50 stands for zero in the data rows.
Every row comes from 3 hidden switches, listed from the one that spreads the rows most; 1 means on and 0 means off. The rows also spread widely along 10 other directions, which tell nothing about the switches. In the first row, all of them are off.
Each row in order, then whether each switch is on (1) or off (0), in that order:
array([52, 39, 56, 49, 50, 64, 43, 49, 67, 54, 54, 39, 42, 56, 38, 60, 42, 60, 46, 44, 59, 36, 51, 50, 46, 51, 52, 40, 53, 54, 46, 53, 42, 58, 45]) ~ 0 0 0
array([50, 51, 69, 37, 36, 64, 59, 55, 57, 74, 64, 35, 82, 65, 70, 44, 39, 44, 40, 51, 67, 54, 43, 70, 43, 41, 50, 63, 65, 50, 45, 50, 30, 58, 58]) ~ 0 1 0
array([39, 46, 43, 43, 47, 46, 56, 54, 42, 40, 51, 52, 53, 50, 56, 46, 59, 36, 68, 60, 65, 38, 49, 52, 49, 52, 38, 59, 42, 52, 36, 54, 37, 58, 58]) ~ 1 1 1
array([46, 45, 54, 39, 54, 50, 53, 48, 47, 54, 53, 54, 57, 42, 53, 50, 49, 46, 48, 53, 64, 48, 38, 48, 51, 56, 43, 46, 51, 48, 49, 48, 45, 56, 48]) ~ 1 1 0
array([63, 39, 42, 45, 34, 43, 60, 48, 44, 60, 53, 42, 69, 56, 61, 51, 39, 45, 50, 51, 39, 57, 38, 53, 53, 36, 55, 62, 49, 52, 48, 39, 55, 61, 35]) ~ 1 1 1
array([46, 64, 38, 29, 34, 34, 49, 65, 37, 36, 49, 45, 74, 47, 62, 39, 50, 80, 45, 49, 29, 65, 41, 47, 40, 75, 61, 58, 35, 28, 38, 42, 55, 43, 50]) ~ 1 1 0
array([43, 42, 58, 42, 52, 51, 49, 41, 46, 57, 58, 47, 66, 50, 67, 49, 46, 47, 49, 52, 67, 57, 38, 49, 53, 53, 45, 57, 52, 47, 51, 50, 39, 58, 48]) ~ 0 0 0
array([45, 58, 61, 66, 61, 54, 55, 44, 58, 64, 56, 62, 39, 58, 48, 50, 45, 35, 45, 43, 46, 45, 65, 55, 43, 33, 41, 59, 59, 57, 51, 55, 50, 56, 52]) ~ 1 0 0
array([45, 46, 40, 61, 44, 67, 55, 55, 50, 36, 52, 34, 59, 66, 50, 57, 47, 36, 75, 60, 47, 30, 62, 49, 63, 44, 51, 62, 41, 55, 49, 41, 35, 48, 46]) ~ 1 1 0
array([65, 33, 45, 43, 57, 48, 60, 47, 36, 72, 45, 57, 66, 33, 68, 47, 44, 24, 57, 61, 64, 57, 32, 52, 67, 34, 30, 42, 56, 49, 53, 45, 46, 56, 46]) ~ 1 0 1
array([46, 51, 66, 49, 49, 58, 50, 53, 50, 69, 57, 39, 70, 33, 59, 41, 48, 43, 41, 60, 68, 61, 33, 56, 66, 48, 56, 41, 67, 51, 66, 52, 42, 38, 59]) ~ 0 1 0
array([64, 57, 53, 51, 53, 45, 50, 45, 38, 65, 54, 57, 69, 49, 61, 42, 42, 57, 31, 41, 43, 70, 41, 47, 44, 53, 56, 60, 60, 47, 65, 46, 60, 41, 48]) ~ 0 0 0
array([59, 39, 43, 41, 68, 38, 45, 39, 41, 38, 44, 67, 36, 33, 39, 51, 64, 47, 55, 52, 72, 39, 37, 38, 34, 67, 33, 39, 41, 53, 44, 57, 45, 52, 53]) ~ 0 0 0
array([50, 39, 60, 61, 45, 67, 47, 52, 60, 72, 61, 35, 57, 54, 48, 52, 36, 45, 41, 48, 64, 44, 47, 49, 64, 38, 59, 48, 70, 63, 61, 51, 44, 54, 49]) ~ 0 0 1
array([52, 53, 49, 45, 42, 43, 40, 50, 60, 41, 46, 40, 43, 50, 45, 55, 48, 82, 40, 42, 25, 63, 51, 49, 44, 59, 67, 43, 42, 36, 47, 46, 63, 46, 41]) ~ 0 0 0
array([49, 70, 57, 53, 48, 36, 53, 60, 52, 56, 54, 55, 51, 37, 48, 31, 63, 43, 44, 55, 58, 50, 45, 63, 28, 47, 44, 51, 59, 56, 42, 65, 43, 39, 76]) ~ 0 1 0
array([44, 53, 62, 51, 55, 71, 44, 58, 62, 54, 51, 50, 41, 64, 40, 54, 50, 53, 45, 44, 70, 35, 68, 54, 46, 54, 47, 44, 60, 55, 48, 62, 40, 51, 65]) ~ 0 0 1
array([32, 36, 55, 33, 64, 63, 39, 44, 43, 45, 53, 68, 44, 54, 46, 61, 45, 68, 35, 37, 82, 46, 47, 24, 53, 84, 46, 47, 49, 46, 55, 51, 48, 66, 41]) ~ 1 0 1
array([47, 55, 49, 70, 54, 60, 48, 57, 50, 60, 53, 51, 47, 54, 45, 49, 43, 42, 50, 49, 46, 44, 64, 45, 63, 41, 52, 52, 60, 59, 61, 50, 52, 46, 53]) ~ 1 0 1
array([66, 42, 40, 54, 47, 35, 55, 50, 51, 60, 54, 60, 41, 54, 40, 49, 45, 45, 47, 41, 45, 34, 48, 47, 29, 37, 40, 56, 51, 64, 35, 53, 54, 69, 46]) ~ 1 0 1
array([75, 40, 42, 56, 62, 51, 55, 34, 34, 44, 43, 58, 54, 47, 47, 55, 55, 27, 60, 57, 61, 44, 41, 46, 48, 46, 41, 53, 50, 63, 66, 47, 48, 39, 46]) ~ 0 1 0
array([37, 42, 58, 43, 40, 46, 50, 62, 66, 73, 50, 36, 49, 26, 58, 43, 46, 51, 50, 60, 48, 60, 37, 62, 72, 32, 48, 25, 58, 39, 39, 51, 49, 59, 53]) ~ 1 0 1
array([70, 47, 42, 45, 47, 42, 47, 48, 45, 48, 55, 54, 54, 52, 32, 50, 47, 64, 33, 40, 56, 38, 36, 37, 21, 67, 59, 56, 53, 64, 49, 52, 53, 50, 48]) ~ 0 1 0
array([54, 42, 43, 50, 55, 67, 49, 50, 52, 43, 52, 52, 50, 73, 44, 64, 37, 55, 55, 41, 52, 30, 63, 42, 44, 57, 45, 59, 43, 50, 45, 45, 42, 60, 40]) ~ 1 0 0
array([39, 49, 72, 34, 56, 55, 46, 42, 68, 46, 44, 57, 21, 57, 42, 61, 63, 60, 39, 42, 65, 56, 59, 65, 43, 54, 48, 32, 51, 46, 45, 63, 52, 57, 54]) ~ 0 1 1
array([54, 43, 61, 45, 57, 54, 59, 39, 43, 57, 51, 53, 61, 49, 64, 50, 56, 22, 57, 60, 75, 51, 41, 61, 50, 41, 35, 54, 55, 55, 54, 54, 35, 51, 56]) ~ 0 1 0
array([58, 48, 47, 61, 49, 54, 43, 53, 52, 54, 48, 51, 39, 45, 26, 55, 44, 63, 32, 42, 42, 47, 50, 36, 56, 54, 67, 39, 59, 61, 66, 47, 68, 43, 42]) ~ 1 1 1
array([49, 58, 52, 65, 50, 48, 54, 46, 51, 62, 55, 50, 55, 51, 60, 46, 39, 46, 46, 47, 28, 61, 54, 50, 58, 36, 54, 61, 55, 49, 60, 42, 59, 49, 43]) ~ 1 0 0
array([35, 67, 53, 47, 42, 40, 50, 58, 49, 46, 46, 51, 49, 42, 58, 40, 57, 60, 44, 51, 32, 71, 54, 56, 58, 53, 60, 49, 48, 37, 51, 49, 63, 42, 55]) ~ 1 1 1
array([72, 41, 28, 48, 58, 51, 48, 46, 25, 35, 50, 61, 65, 55, 39, 57, 42, 56, 47, 44, 56, 36, 41, 22, 40, 76, 52, 63, 40, 57, 61, 39, 54, 45, 37]) ~ 1 1 0
array([52, 57, 61, 58, 56, 55, 57, 51, 44, 74, 56, 57, 66, 40, 60, 40, 44, 31, 41, 53, 59, 57, 43, 54, 58, 40, 45, 53, 67, 55, 65, 49, 49, 42, 56]) ~ 1 1 0
array([57, 55, 47, 49, 51, 36, 45, 44, 47, 44, 50, 55, 48, 48, 48, 47, 52, 66, 40, 41, 40, 59, 45, 43, 36, 61, 56, 53, 46, 47, 50, 50, 58, 47, 48]) ~ 0 0 0
array([41, 57, 49, 68, 68, 62, 42, 51, 44, 40, 54, 57, 45, 46, 39, 45, 58, 37, 61, 55, 73, 29, 58, 37, 50, 63, 44, 53, 54, 62, 61, 60, 35, 37, 67]) ~ 0 0 0
array([62, 53, 45, 35, 47, 47, 54, 61, 40, 59, 40, 55, 66, 50, 66, 45, 42, 57, 47, 49, 37, 68, 51, 57, 54, 49, 45, 47, 48, 32, 47, 43, 57, 47, 51]) ~ 1 0 1
array([47, 53, 49, 54, 42, 35, 47, 57, 64, 64, 60, 48, 45, 39, 41, 42, 42, 62, 38, 44, 40, 44, 41, 47, 35, 46, 52, 47, 54, 55, 35, 53, 54, 63, 49]) ~ 1 0 0
array([43, 49, 51, 48, 47, 67, 48, 57, 49, 45, 54, 43, 59, 69, 56, 52, 48, 49, 58, 50, 64, 39, 62, 50, 52, 56, 49, 61, 51, 51, 46, 53, 34, 52, 59]) ~ 0 0 1
array([61, 43, 39, 58, 39, 33, 47, 55, 51, 62, 59, 36, 61, 29, 44, 39, 44, 55, 45, 54, 44, 47, 26, 42, 45, 46, 59, 47, 56, 59, 47, 48, 50, 49, 48]) ~ 0 0 0
array([49, 55, 58, 50, 55, 63, 49, 44, 55, 44, 36, 54, 32, 61, 46, 63, 50, 60, 44, 42, 31, 68, 70, 57, 68, 46, 61, 40, 48, 38, 65, 44, 70, 41, 39]) ~ 1 1 1
array([54, 59, 54, 49, 46, 49, 53, 53, 54, 53, 49, 58, 42, 64, 44, 52, 48, 57, 38, 39, 39, 51, 63, 57, 36, 47, 54, 55, 52, 52, 47, 52, 60, 53, 50]) ~ 1 1 1
array([53, 52, 59, 50, 54, 48, 48, 40, 53, 49, 51, 53, 43, 49, 45, 53, 55, 53, 38, 46, 53, 55, 46, 51, 43, 52, 55, 49, 53, 54, 58, 53, 55, 47, 48]) ~ 0 1 0
array([35, 54, 56, 53, 57, 51, 46, 51, 58, 44, 52, 56, 32, 41, 35, 51, 57, 53, 47, 50, 59, 38, 52, 45, 46, 59, 48, 41, 50, 55, 47, 57, 49, 51, 54]) ~ 1 1 0
array([44, 41, 55, 47, 46, 56, 62, 43, 62, 50, 49, 39, 49, 58, 61, 59, 51, 28, 73, 61, 46, 48, 55, 69, 61, 26, 39, 48, 43, 47, 39, 46, 40, 62, 42]) ~ 1 1 0
array([61, 43, 37, 48, 30, 51, 42, 77, 67, 52, 46, 22, 49, 47, 33, 48, 45, 73, 54, 55, 38, 36, 48, 53, 48, 49, 65, 31, 50, 50, 33, 51, 46, 49, 56]) ~ 0 0 1
array([47, 38, 39, 41, 52, 39, 54, 46, 51, 42, 48, 59, 35, 53, 49, 53, 56, 42, 66, 51, 56, 35, 52, 50, 38, 48, 32, 52, 36, 52, 26, 54, 43, 72, 46]) ~ 1 0 1
array([44, 69, 45, 55, 53, 30, 49, 46, 50, 19, 42, 58, 26, 47, 41, 45, 78, 49, 64, 54, 35, 50, 61, 59, 29, 53, 47, 52, 33, 49, 37, 61, 55, 38, 63]) ~ 0 1 0
array([60, 37, 38, 46, 38, 40, 51, 57, 47, 48, 46, 31, 57, 28, 47, 43, 58, 40, 63, 70, 57, 47, 27, 52, 63, 43, 53, 35, 50, 56, 47, 51, 44, 44, 54]) ~ 0 1 1
array([18, 56, 73, 39, 42, 64, 47, 49, 73, 51, 57, 39, 44, 62, 57, 57, 46, 69, 41, 44, 46, 60, 60, 61, 58, 53, 60, 46, 49, 34, 44, 50, 48, 62, 44]) ~ 1 1 0
array([36, 49, 79, 37, 49, 71, 47, 41, 75, 51, 53, 41, 38, 72, 51, 66, 48, 64, 38, 39, 57, 57, 62, 68, 49, 50, 59, 43, 53, 42, 49, 53, 46, 59, 44]) ~ 0 1 0
array([27, 61, 68, 38, 47, 55, 43, 51, 59, 37, 44, 45, 37, 51, 54, 52, 64, 70, 42, 49, 52, 71, 59, 61, 61, 61, 62, 37, 47, 33, 53, 56, 55, 43, 57]) ~ 0 1 1
array([57, 39, 47, 44, 42, 43, 52, 46, 49, 56, 48, 39, 59, 46, 62, 50, 48, 47, 53, 54, 47, 62, 39, 56, 59, 39, 51, 47, 50, 46, 48, 46, 52, 55, 44]) ~ 0 0 1
array([63, 39, 49, 53, 51, 48, 54, 45, 46, 71, 62, 57, 64, 53, 52, 50, 32, 44, 38, 42, 56, 42, 38, 40, 40, 44, 44, 62, 60, 62, 52, 45, 48, 65, 38]) ~ 1 0 0
array([36, 59, 38, 50, 45, 47, 42, 65, 58, 29, 48, 45, 37, 54, 38, 50, 53, 74, 61, 48, 33, 35, 64, 43, 41, 65, 54, 49, 33, 41, 30, 50, 48, 52, 52]) ~ 1 0 0
array([36, 58, 67, 36, 49, 54, 51, 46, 63, 50, 51, 55, 40, 61, 55, 56, 50, 64, 38, 39, 44, 61, 60, 61, 41, 54, 51, 47, 47, 37, 42, 52, 55, 60, 46]) ~ 1 1 0
array([66, 57, 46, 64, 54, 79, 53, 61, 45, 52, 50, 40, 73, 74, 54, 51, 40, 32, 67, 55, 54, 33, 72, 57, 54, 40, 45, 64, 56, 55, 59, 47, 31, 34, 63]) ~ 0 0 0
array([64, 46, 60, 45, 49, 50, 52, 36, 54, 57, 60, 56, 51, 69, 44, 58, 43, 55, 29, 34, 58, 47, 45, 51, 23, 52, 54, 63, 57, 62, 51, 53, 51, 61, 42]) ~ 0 1 0
array([80, 40, 33, 56, 66, 69, 43, 59, 35, 52, 38, 62, 50, 50, 29, 59, 36, 58, 42, 43, 57, 34, 57, 26, 57, 65, 49, 37, 56, 56, 71, 43, 58, 37, 45]) ~ 1 0 1
array([33, 67, 55, 80, 46, 39, 46, 61, 67, 67, 64, 48, 36, 34, 35, 35, 49, 52, 39, 46, 35, 41, 54, 46, 45, 37, 59, 50, 63, 65, 47, 59, 55, 49, 60]) ~ 1 0 0
array([64, 43, 49, 44, 28, 52, 60, 65, 73, 65, 50, 23, 57, 57, 50, 53, 37, 48, 57, 57, 29, 43, 50, 75, 49, 22, 52, 40, 50, 47, 28, 43, 44, 59, 45]) ~ 1 1 0
array([60, 48, 40, 35, 33, 35, 52, 63, 36, 56, 61, 45, 79, 46, 52, 34, 49, 56, 40, 51, 67, 43, 27, 45, 26, 64, 54, 64, 55, 59, 37, 55, 40, 53, 62]) ~ 0 1 1
array([59, 54, 48, 71, 56, 56, 54, 56, 52, 59, 47, 48, 46, 35, 39, 46, 50, 29, 57, 60, 46, 41, 52, 53, 62, 34, 47, 39, 60, 61, 62, 50, 50, 35, 57]) ~ 1 1 0
array([77, 40, 44, 41, 53, 51, 52, 46, 53, 47, 28, 50, 37, 52, 51, 61, 53, 49, 60, 53, 36, 61, 56, 66, 55, 35, 42, 30, 43, 39, 48, 47, 60, 45, 45]) ~ 0 0 1
array([55, 43, 53, 59, 67, 49, 45, 49, 56, 70, 52, 66, 34, 25, 30, 48, 46, 45, 37, 47, 68, 35, 39, 35, 46, 51, 39, 29, 65, 63, 56, 57, 52, 53, 52]) ~ 1 0 0
array([43, 27, 51, 61, 69, 72, 42, 30, 38, 47, 61, 55, 54, 46, 39, 66, 39, 41, 43, 47, 84, 36, 36, 13, 75, 70, 57, 52, 58, 67, 84, 40, 47, 53, 27]) ~ 1 1 0
array([31, 65, 45, 63, 56, 21, 52, 41, 36, 45, 54, 72, 37, 36, 58, 36, 64, 41, 51, 48, 42, 62, 48, 40, 44, 50, 43, 66, 46, 53, 48, 58, 62, 54, 55]) ~ 1 0 1
array([50, 63, 46, 48, 44, 71, 47, 81, 44, 62, 50, 44, 75, 60, 55, 40, 36, 61, 46, 51, 51, 44, 65, 50, 57, 60, 52, 53, 58, 40, 50, 47, 41, 39, 67]) ~ 1 0 1
array([48, 39, 60, 44, 60, 50, 55, 44, 69, 61, 45, 58, 26, 43, 46, 58, 52, 38, 58, 52, 54, 43, 52, 64, 48, 32, 28, 29, 48, 47, 33, 56, 44, 67, 47]) ~ 1 0 0
array([59, 35, 59, 42, 51, 70, 49, 49, 53, 68, 55, 36, 75, 54, 61, 56, 33, 51, 43, 50, 67, 52, 40, 51, 64, 50, 51, 46, 60, 46, 60, 44, 38, 53, 44]) ~ 0 0 0
array([58, 26, 49, 34, 46, 48, 52, 37, 53, 53, 40, 30, 60, 36, 71, 58, 47, 46, 66, 64, 44, 74, 29, 61, 78, 37, 47, 31, 41, 32, 51, 35, 49, 53, 32]) ~ 0 0 0
array([38, 49, 60, 75, 52, 48, 51, 36, 58, 60, 52, 49, 29, 36, 43, 53, 53, 32, 47, 53, 42, 60, 49, 47, 79, 27, 62, 42, 63, 63, 74, 48, 68, 47, 39]) ~ 1 1 1
array([51, 45, 44, 57, 40, 54, 55, 54, 47, 55, 58, 41, 62, 58, 51, 50, 43, 39, 54, 54, 51, 41, 48, 47, 57, 41, 55, 62, 53, 62, 50, 46, 45, 56, 46]) ~ 1 1 1
array([39, 49, 50, 37, 46, 54, 54, 54, 46, 47, 57, 49, 66, 55, 59, 48, 48, 49, 54, 53, 64, 42, 46, 49, 45, 61, 44, 60, 46, 47, 41, 49, 35, 60, 52]) ~ 1 1 0
array([40, 42, 49, 50, 52, 43, 46, 48, 57, 54, 55, 50, 44, 37, 46, 52, 46, 58, 46, 48, 51, 45, 39, 39, 51, 55, 50, 43, 49, 51, 45, 49, 51, 61, 42]) ~ 1 0 0
array([61, 58, 33, 73, 58, 56, 46, 63, 45, 42, 38, 55, 34, 48, 31, 49, 52, 44, 63, 55, 34, 36, 70, 42, 59, 44, 48, 42, 49, 57, 59, 50, 58, 32, 57]) ~ 1 0 1
array([56, 77, 51, 64, 63, 38, 47, 44, 38, 44, 38, 65, 43, 41, 57, 41, 60, 55, 43, 46, 22, 81, 61, 52, 53, 51, 57, 52, 49, 38, 72, 49, 74, 20, 57]) ~ 0 0 0
array([25, 41, 42, 78, 40, 29, 51, 29, 52, 37, 71, 43, 36, 56, 49, 49, 61, 29, 67, 53, 52, 36, 45, 35, 47, 36, 56, 82, 46, 79, 42, 56, 43, 72, 41]) ~ 0 0 1
array([52, 54, 55, 47, 59, 39, 49, 50, 52, 66, 49, 64, 44, 30, 50, 44, 47, 56, 33, 44, 47, 60, 41, 47, 45, 52, 44, 38, 57, 45, 50, 52, 61, 52, 50]) ~ 1 0 0
array([26, 69, 43, 58, 50, 27, 49, 44, 34, 33, 55, 68, 43, 50, 60, 39, 61, 53, 51, 44, 37, 61, 57, 37, 43, 61, 52, 75, 39, 47, 46, 53, 61, 53, 53]) ~ 1 0 1
array([43, 59, 53, 33, 57, 60, 49, 61, 44, 46, 38, 61, 52, 54, 63, 49, 52, 58, 55, 51, 51, 61, 66, 58, 56, 60, 38, 43, 44, 29, 45, 51, 49, 45, 61]) ~ 1 0 1
array([64, 55, 70, 48, 56, 62, 53, 34, 52, 61, 50, 57, 54, 71, 56, 59, 42, 53, 28, 34, 45, 69, 57, 62, 42, 45, 57, 58, 60, 49, 68, 47, 61, 46, 42]) ~ 0 1 0
array([66, 51, 54, 49, 50, 52, 53, 49, 46, 58, 48, 54, 56, 55, 47, 49, 50, 46, 39, 47, 58, 53, 48, 55, 42, 47, 53, 51, 60, 58, 58, 54, 53, 43, 56]) ~ 0 1 1
array([31, 54, 54, 41, 52, 49, 42, 42, 62, 16, 48, 52, 21, 64, 34, 61, 69, 69, 56, 43, 55, 40, 63, 50, 30, 71, 52, 50, 31, 47, 33, 60, 46, 55, 52]) ~ 0 1 0
array([67, 54, 48, 60, 57, 39, 46, 43, 56, 48, 36, 54, 28, 38, 40, 52, 58, 53, 49, 48, 26, 62, 52, 55, 48, 39, 52, 34, 47, 47, 56, 50, 68, 36, 47]) ~ 0 0 0
array([64, 39, 44, 55, 54, 39, 52, 24, 50, 30, 47, 56, 30, 61, 36, 65, 58, 44, 55, 43, 44, 42, 49, 46, 30, 46, 50, 60, 38, 64, 49, 50, 57, 57, 34]) ~ 0 1 0
array([43, 44, 39, 39, 54, 49, 42, 49, 43, 23, 42, 51, 44, 39, 43, 58, 56, 70, 55, 52, 47, 52, 44, 34, 60, 78, 57, 39, 32, 37, 53, 42, 57, 44, 37]) ~ 1 1 0
array([59, 50, 42, 28, 28, 38, 44, 62, 61, 34, 43, 26, 55, 49, 46, 51, 50, 90, 46, 50, 23, 60, 41, 58, 40, 63, 71, 38, 34, 30, 32, 45, 57, 46, 44]) ~ 0 1 0
array([17, 47, 52, 59, 31, 53, 45, 60, 65, 46, 56, 21, 45, 35, 50, 47, 53, 53, 61, 65, 41, 54, 45, 49, 87, 43, 71, 38, 50, 46, 51, 47, 50, 49, 46]) ~ 1 1 1
array([43, 57, 56, 83, 53, 39, 54, 34, 54, 48, 57, 47, 34, 40, 44, 45, 65, 17, 61, 59, 45, 48, 50, 55, 55, 23, 54, 58, 57, 72, 61, 57, 51, 42, 54]) ~ 0 1 0
array([25, 66, 56, 53, 44, 73, 41, 65, 56, 35, 43, 20, 63, 54, 68, 48, 52, 60, 71, 65, 33, 65, 69, 62, 88, 54, 65, 44, 43, 23, 57, 43, 40, 25, 59]) ~ 0 0 0
array([39, 61, 52, 59, 65, 74, 40, 55, 36, 38, 50, 50, 64, 55, 54, 49, 51, 51, 56, 54, 67, 46, 63, 37, 66, 73, 53, 57, 52, 45, 71, 49, 38, 27, 62]) ~ 0 0 0
array([51, 49, 42, 48, 49, 41, 51, 48, 56, 41, 44, 59, 29, 63, 43, 57, 51, 57, 53, 40, 33, 46, 65, 52, 35, 44, 45, 52, 38, 48, 33, 51, 59, 64, 44]) ~ 1 0 1
array([29, 73, 56, 66, 50, 16, 48, 45, 51, 49, 51, 62, 28, 27, 53, 29, 73, 44, 46, 52, 37, 70, 49, 55, 44, 41, 51, 54, 53, 54, 47, 65, 64, 44, 67]) ~ 0 0 1
array([49, 48, 45, 67, 44, 40, 45, 47, 67, 44, 51, 35, 31, 44, 36, 53, 53, 53, 58, 52, 32, 41, 51, 49, 49, 37, 60, 42, 46, 59, 44, 52, 53, 51, 45]) ~ 0 0 0
array([55, 65, 50, 65, 54, 44, 45, 45, 36, 45, 54, 63, 46, 51, 36, 44, 57, 55, 29, 40, 53, 53, 53, 35, 37, 62, 65, 63, 61, 66, 70, 57, 65, 34, 58]) ~ 0 1 1
array([70, 49, 59, 55, 69, 56, 57, 46, 42, 77, 42, 67, 54, 25, 50, 46, 46, 28, 36, 54, 59, 63, 39, 54, 63, 38, 40, 31, 68, 52, 76, 48, 60, 35, 52]) ~ 1 1 0
array([46, 35, 44, 33, 48, 42, 52, 48, 57, 40, 50, 51, 40, 47, 42, 57, 55, 52, 59, 52, 60, 33, 41, 50, 36, 57, 37, 41, 36, 49, 26, 53, 41, 69, 44]) ~ 1 1 0
array([57, 51, 50, 46, 21, 35, 59, 44, 47, 58, 57, 29, 77, 62, 75, 45, 43, 54, 43, 49, 22, 82, 37, 63, 54, 31, 72, 72, 50, 47, 52, 39, 62, 53, 37]) ~ 0 1 1
array([45, 62, 43, 48, 58, 41, 47, 50, 33, 32, 44, 65, 50, 39, 50, 45, 61, 56, 52, 52, 47, 57, 47, 37, 48, 71, 49, 54, 40, 43, 58, 48, 58, 37, 52]) ~ 1 1 0
array([34, 39, 45, 45, 47, 42, 43, 50, 47, 44, 56, 42, 52, 35, 53, 46, 56, 54, 54, 57, 68, 49, 34, 38, 61, 62, 53, 47, 48, 50, 46, 53, 42, 56, 52]) ~ 0 0 1
array([61, 42, 40, 63, 47, 49, 50, 59, 56, 56, 51, 49, 38, 40, 24, 51, 50, 41, 50, 54, 57, 24, 45, 42, 47, 42, 50, 38, 58, 72, 48, 55, 51, 52, 52]) ~ 1 1 1
array([43, 52, 38, 65, 47, 56, 43, 53, 49, 30, 52, 32, 52, 53, 47, 52, 53, 51, 70, 59, 41, 40, 56, 42, 62, 54, 60, 57, 42, 52, 52, 45, 41, 40, 49]) ~ 0 0 0
array([50, 51, 46, 34, 47, 45, 49, 53, 39, 39, 44, 41, 68, 34, 62, 44, 58, 55, 58, 63, 55, 64, 33, 53, 60, 64, 52, 42, 42, 35, 52, 46, 46, 36, 55]) ~ 0 1 0
array([65, 48, 49, 38, 57, 70, 51, 58, 47, 36, 32, 50, 45, 61, 44, 59, 60, 42, 66, 59, 65, 41, 65, 63, 53, 53, 41, 36, 46, 46, 51, 53, 41, 35, 64]) ~ 0 1 1
array([45, 61, 52, 36, 48, 46, 55, 60, 40, 58, 48, 58, 67, 51, 72, 38, 47, 54, 46, 50, 46, 67, 53, 58, 50, 53, 42, 56, 51, 33, 44, 49, 51, 50, 59]) ~ 1 0 1
array([34, 63, 57, 73, 51, 41, 55, 41, 53, 51, 54, 50, 42, 39, 54, 44, 56, 32, 55, 57, 33, 61, 52, 54, 64, 31, 55, 57, 53, 55, 62, 49, 59, 44, 47]) ~ 1 1 0
array([62, 36, 44, 56, 58, 61, 52, 37, 43, 42, 45, 53, 47, 66, 51, 63, 50, 34, 64, 50, 60, 42, 57, 46, 56, 44, 43, 57, 48, 59, 57, 46, 46, 52, 43]) ~ 0 0 1
array([56, 63, 43, 72, 41, 69, 51, 78, 43, 73, 64, 42, 79, 61, 49, 35, 28, 44, 44, 49, 51, 31, 61, 42, 55, 45, 58, 68, 71, 64, 59, 48, 40, 39, 66]) ~ 1 0 1
array([27, 33, 55, 41, 54, 57, 43, 34, 58, 30, 50, 48, 30, 60, 50, 66, 59, 56, 62, 47, 68, 47, 54, 45, 58, 59, 49, 48, 39, 48, 44, 53, 42, 68, 40]) ~ 0 0 1
array([53, 43, 41, 48, 58, 57, 45, 48, 45, 30, 35, 56, 33, 46, 35, 61, 57, 52, 59, 54, 51, 45, 57, 41, 63, 60, 50, 34, 41, 47, 58, 47, 58, 42, 45]) ~ 1 1 1
array([41, 52, 41, 39, 46, 56, 41, 62, 47, 38, 51, 55, 50, 66, 45, 53, 44, 80, 44, 37, 51, 42, 61, 35, 41, 77, 55, 57, 42, 41, 40, 49, 50, 58, 49]) ~ 1 0 1
array([35, 41, 52, 46, 33, 42, 43, 51, 60, 45, 67, 35, 49, 52, 38, 49, 53, 64, 40, 46, 66, 38, 35, 40, 39, 62, 66, 57, 53, 64, 38, 56, 43, 66, 48]) ~ 0 1 1
array([69, 41, 56, 37, 57, 30, 62, 26, 35, 65, 43, 67, 56, 43, 78, 49, 54, 29, 46, 50, 50, 83, 32, 61, 50, 31, 33, 54, 53, 44, 57, 47, 62, 56, 40]) ~ 0 0 1
array([52, 38, 58, 64, 55, 56, 57, 45, 71, 66, 51, 45, 31, 36, 38, 56, 50, 22, 60, 60, 58, 35, 47, 61, 60, 19, 40, 31, 60, 66, 50, 54, 44, 58, 48]) ~ 1 1 0
array([66, 44, 48, 34, 51, 64, 52, 49, 40, 56, 47, 61, 65, 78, 59, 60, 30, 67, 35, 32, 46, 56, 61, 44, 43, 60, 49, 60, 49, 40, 54, 40, 57, 60, 36]) ~ 1 0 1
array([17, 46, 45, 39, 40, 36, 46, 51, 56, 34, 57, 39, 49, 42, 61, 47, 55, 64, 65, 56, 44, 52, 42, 45, 57, 62, 50, 53, 32, 35, 28, 47, 43, 66, 44]) ~ 1 0 0
array([46, 54, 53, 39, 43, 44, 57, 46, 53, 52, 47, 46, 59, 60, 77, 52, 42, 55, 55, 48, 22, 74, 55, 65, 55, 38, 48, 58, 39, 28, 41, 39, 56, 58, 39]) ~ 1 0 0
array([63, 53, 49, 30, 50, 65, 62, 63, 42, 52, 44, 53, 73, 65, 65, 48, 45, 40, 60, 56, 59, 43, 58, 68, 39, 51, 30, 55, 45, 38, 37, 48, 32, 49, 61]) ~ 1 1 0
array([70, 55, 35, 40, 43, 43, 58, 65, 34, 53, 52, 53, 79, 53, 55, 39, 44, 47, 51, 54, 50, 40, 42, 51, 28, 57, 42, 64, 47, 51, 38, 47, 41, 47, 59]) ~ 1 1 0
array([69, 37, 40, 53, 53, 44, 51, 49, 53, 50, 49, 57, 36, 55, 32, 53, 54, 39, 55, 48, 67, 22, 50, 48, 25, 45, 35, 49, 51, 70, 34, 61, 41, 61, 57]) ~ 0 0 1
array([82, 66, 48, 47, 56, 59, 61, 44, 32, 39, 35, 61, 67, 80, 64, 54, 50, 41, 57, 45, 31, 64, 72, 68, 37, 44, 46, 70, 43, 41, 62, 42, 55, 28, 52]) ~ 0 1 0
array([47, 73, 52, 44, 59, 41, 54, 58, 30, 56, 43, 76, 59, 43, 68, 33, 55, 49, 42, 47, 47, 71, 58, 52, 46, 58, 38, 57, 53, 35, 55, 54, 60, 38, 66]) ~ 1 0 1
array([41, 73, 42, 58, 57, 45, 47, 60, 40, 29, 48, 64, 42, 50, 39, 41, 63, 51, 57, 51, 47, 37, 64, 42, 35, 68, 48, 59, 43, 52, 47, 57, 49, 37, 65]) ~ 1 1 0
array([46, 39, 55, 34, 55, 58, 60, 41, 43, 56, 45, 57, 59, 60, 78, 56, 47, 32, 63, 55, 58, 63, 54, 63, 65, 39, 29, 53, 44, 36, 46, 45, 43, 64, 44]) ~ 1 0 1
